(in the rows, 128 means zero)
One turn or mirror swaps these rows in pairs. Which row does each one swap with?
The rows were stretched afterwards, more along some directions than others.
mifav: [ 86 115 154 142 127  97 118 134 115 132  99 128 132  86 109 155 130 136]
zem: [120 137 139 142 102 136 104 101 106 126 127 116  85 140 126 169 136 121]
sug: [101 100 153 116 148 138 126 113 141 125 128 138 105 118 121 114 175 119]
tul: [115 132 100 119 135 155 144  91 107 127 114 113  76 167 119 106 141 108]
vesu: [109 140 130 142 120 152  89 102  93 118 102 128  71 144 120 162 132 121]
lom: [105 150 136 126 109 137 106 122  95 120 136 118  91 154 129 150 128 123]
kizor: [110 132 141 139 117 123  88 134  96 106 144 124  98 153 132 171 146 120]
ril: [ 86 124 127 131 109 105 125 130 100 132 103 118 144  81 112 127 111 150]
Lezi: [ 93 131 131 138 121 105 130 125 109 142 112 115 127  84 129 141  93 156]
nipul: [100 105 155 110 145 138 125 128 143 123 137 144 111 109 114 111 167 118]
pevi: [104  94 160 116 143 132 126 134 140 129 139 134 116 111 109 109 164 120]
zomun: [121 139 150 125 117 146  95 111  87 117 148 140  71 148 117 171 130 115]
turu: [115 138  93 102 139 160 148  88 105 116 121 118  84 167 110  99 140 112]
pase: [112 137 151 143 113 127 111 119  90 124 140 106  94 152 129 157 133 116]
bifu: [115 126 116 146 100 102 133 142 116 131  96 125 142  74 129 153 106 142]
mab: [101  96 152 110 150 143 127 121 133 127 131 133 115 116 121 109 165 115]
Vudim: [ 76 110 135 128 119 118 124 132  99 108 109 134 129  87 105 140 131 152]
levu: [121 140 103 109 140 164 137  94 108 129 122 121  78 168 115 109 140 104]
tezub: [121 134  95 113 131 157 146  79 101 126 108 113  86 168 114 107 146 100]
tir: [101  98 163 109 149 138 123 135 137 124 146 141 108 115 113 115 166 118]
ked: [ 97 100 151 118 155 135 113 118 135 129 132 136 109 116 113 113 171 113]
Bis: [ 98  92 162 121 140 130 126 133 143 125 135 140 106 110 112 111 169 121]
gof: [135 138 124 122 100 138 101 115  89 103 144 125 108 143 133 175 136 110]
tota: [113 139 100 116 130 156 141  88 115 131 117 125  84 164  98 101 142 102]
midal: [ 86 113 146 141  98  92 142 126 111 138 104 113 144  89 129 133 132 148]
mefot: [105 122 128 151 110  89 132 139 120 134  98 112 136  84 143 137 108 157]
Fes: [ 95 124 112 138 107 104 140 117 112 118  88 115 129  87 135 136 111 158]
Pap: [102 126 142 125 120 140  84 124  97  89 141 131  92 145 130 174 152 123]
Burub: [111 149 123 138 129 136  99 103  84 124 104 113  83 158 116 170 124 108]
Pofu: [132 136 134 141 112 141  83 133 100 114 128 129  97 135 138 187 136 107]
nula: [120 139  96 123 130 151 149  80 109 140 106 114  78 165 112 106 136 106]
netu: [119 148 134 118 127 139 113 110 102 102 146 128  89 157 113 152 123 122]
Sekor: [102 142 144 142 114 136  72 113  96 128 124 130  91 141 114 164 143 112]
sefog: [103 101 150 118 140 133 132 122 139 134 127 139 113 112 110 110 165 118]
nak: [ 95 122 148 155 104  88 150 127 116 147 108 106 135  86 127 130 115 148]
pido: [111 137 146 142 112 126  90 112  94 126 138 125  91 144 107 171 126 119]
ter: [ 91 130 120 122 111 115 150 129 113 124 123 111 132  82 133 135 103 163]
betu: [116 137 100 115 140 151 130  91 111 130 117 121  84 158  99 101 137 105]
padi: [107 126 130 133 109 110 148 113 102 140 104 128 117  83 123 137  99 151]
vavev: [115 141  97 125 135 154 143  88 113 139 114 113  80 165 115 105 139 107]
Lufub: [ 98 117 130 134 132 107 151  97 107 127 102 108 135 105 145 141 127 144]
zike: [118 136 120 135 102 107 134 129 127 133 109 127 138  68 149 144 103 148]

mefot is swapped with kizor
turu is swapped with sug
Pap is swapped with Fes
netu is swapped with Lufub

One turn or mirror swaps these rows in pairs. Which row does each one swap with?
The rows were stretched afterwards, more along some directions than others.
buki: [171  77 124 119 124 122 108 126 142 119 129  93 133 106 158 123 129 124]
sinif: [127 147 115 120 138 120 129 111 135 146  90 144 143 134  87 130 143 134]
Tuk: [158 114  92 148 153 146 106 147  90 132  51 135 132 102 147 127 149 121]
rozo: [153 149 145 145 126 142 119 157 105 138  81 120 114 114 123 145 147 136]
nali: [141 124 129 110 132 137 146 157 128 128  83 129 137 116 110 142 143 147]
Movob: [ 87 140 111 138 130 145 156 129 119 118 153 122 103 123 137 130 154 151]
Pimu: [149 110  89 156 156 145 120 143  88 137  64 130 125  94 149 125 147 118]
pagi: [150 118 149 110 133 139 137 171 130 143  81 116 136 113 111 143 144 149]
vave: [166  83 141 112 110 116  88 143 132 112 120 105 131 119 150 118 131 135]
lav: [168  97  98 151 148 148 111 153  96 135  60 118 139  88 157 133 137 125]
zok: [160 117 146 110 131 131 123 168 120 140  70 115 135 109 116 143 128 138]
mereb: [ 85 138 123 126 124 132 145 142 126 107 162 115 111 137 141 133 149 156]
reg: [153 140 115 115 121 108 108 104 137 123  88 160 154 156  87 129 141 124]
Nuvo: [123 151 128 120 135 101 119  95 143 140 115 149 146 157  82 128 147 125]
ladi: [ 98 129 126 132 113 135 151 144 124 100 159 111 104 125 150 132 145 156]
sovol: [116 145 117 112 148 111 124 115 148 141 102 139 147 142  85 114 147 124]
rez: [167  79 137 117 115 108  95 130 142 110 136  98 142 117 155 119 131 128]
Ses: [ 87 130 109 136 134 142 152 155 122 110 152 119 101 124 148 121 147 156]
gutog: [ 87 125 118 125 126 137 123 148 114  95 155 134 111 139 145 119 138 145]
Pid: [163  82 131 125 117 109 118 135 147 118 137  95 135 109 146 115 135 144]
Figup: [144 122  85 149 164 149 127 140  97 151  69 132 136  99 134 129 139 113]
neb: [158  91 136 115 115 103  89 121 135 113 126 101 138 131 153 123 127 128]
Vone: [100 107 108 138 131 150 139 157 114  99 155 118 105 116 168 123 155 153]
Garat: [170  79 130 118 111 110 103 138 150 106 140 100 145 111 154 119 140 146]
lono: [153 120 146 106 129 125 136 157 131 139  84 119 139 117 106 144 133 145]
geru: [152 112  87 153 163 152 114 154  90 145  65 129 133  97 149 128 140 115]
pup: [160  82 129 121 109 112 107 124 141 111 139 102 139 124 153 120 127 129]
melod: [149 112  89 153 157 148 118 146  89 138  60 132 131  97 146 125 143 120]
sebeb: [148 137 138 139 137 145  99 174  97 142  61 118 112 101 135 135 139 136]
Dofi: [105 118 125 108 111 134 127 166 132  88 146 119 117 140 154 129 149 159]
Gemu: [ 83 136 115 128 132 136 143 136 122 104 158 123 108 136 145 128 144 142]
babof: [142 117 141 109 129 140 132 170 123 130  79 121 135 118 122 146 131 149]
vefis: [137 147 127 113 133 112 125 113 145 141  95 148 155 145  86 127 146 135]
bego: [128 146 134 144 151 137 102 165  99 137  72 113 107 104 137 121 148 125]
buv: [154  90 141 129 118 114 113 118 139 123 146  99 135 114 142 121 130 131]
zarad: [ 90 141 120 128 128 139 141 136 122 107 144 120 100 136 151 135 140 148]
tes: [161  71 138 113 110 115 109 136 144 104 141 101 134 117 155 121 137 144]
paguv: [164  95 132 133 110 113 120 108 136 116 126  86 129 112 163 134 139 133]
Nebe: [134 143 143 138 136 125  93 160 106 132  95 131 120 128 125 129 148 130]
Mur: [150 103 145 110 134 138 138 181 132 144  93 115 137 107 114 135 142 147]
dobuf: [144 148 139 141 139 140 104 165  99 138  67 127 117 112 135 132 146 134]
nit: [103 119 102 125 130 146 142 152 123  95 152 120 108 117 156 126 149 150]
koba: [151 109 148 112 133 139 134 179 126 143  83 115 136 108 115 138 137 148]
dupov: [176  96 102 150 155 153 105 163  93 144  52 117 133  85 158 128 139 113]

Movob is swapped with vave
melod is swapped with koba
sovol is swapped with bego
paguv is swapped with Dofi

